[[ 74.3  24.8  15.0  42.3]
 [-11.8  48.6  48.1  20.4]
 [ 20.5  18.4 -23.1  40.3]]
->
[[ 48.6  48.1]
 [ 18.4 -23.1]]

[[ -2.3  13.9  -2.4 -27.7  12.8]
 [  3.2   2.7   0.1  -8.5   4.7]
 [-10.7   1.0  13.3   2.5 -17.0]
 [ -3.1  -4.0  -0.1  21.8  -6.1]
 [ 73.4  36.4 -33.6  60.7  27.9]]
->
[[ 2.7  0.1]
 [ 1.0 13.3]]

[[-15.4  26.7  63.5 -52.8]
 [ -6.5  46.6  26.3  -4.6]
 [ 20.4  76.5 -34.2  18.7]
 [ 37.4  34.5 -42.8   8.0]]
->
[[ 46.6  26.3]
 [ 76.5 -34.2]]

[[ 32.7  34.2 -38.6  21.9]
 [ 32.9  42.5 -42.0  11.2]
 [-10.8  58.0 -39.8  -0.7]
 [-18.8 -10.6  57.2   9.0]
 [ 57.9  18.5 -13.4  -5.8]]
->
[[ 42.5 -42.0]
 [ 58.0 -39.8]]

[[-17.6 -26.2  -3.3  23.0  -4.0]
 [ -0.2  -1.4   4.6   1.4   2.4]
 [ 40.3  51.9  19.0 -55.8  -5.3]
 [  4.9   4.3   1.3 -11.6  -2.7]]
->
[[-1.4  4.6]
 [51.9 19.0]]

[[ 27.8 -18.9 -53.7]
 [-27.1 -62.8 -23.0]
 [ 41.2 -29.5  46.6]
 [  7.6 -13.5  -8.4]]
->
[[-62.8 -23.0]
 [-29.5  46.6]]

[[ 27.0  24.7 -27.4]
 [ 13.2  16.0 -34.7]
 [ 13.1  16.5 -34.8]
 [ 26.8  25.7 -27.5]
 [ -1.4  60.2 -10.7]]
->
[[ 16.0 -34.7]
 [ 16.5 -34.8]]

[[  8.6  75.4 -30.7  -8.1  23.8]
 [ 37.5 -53.2  -3.0   6.4  65.2]
 [-16.5  46.2  38.4 -72.2 -56.2]
 [-52.3  54.1  22.0 -22.4  58.7]]
->
[[-53.2  -3.0]
 [ 46.2  38.4]]
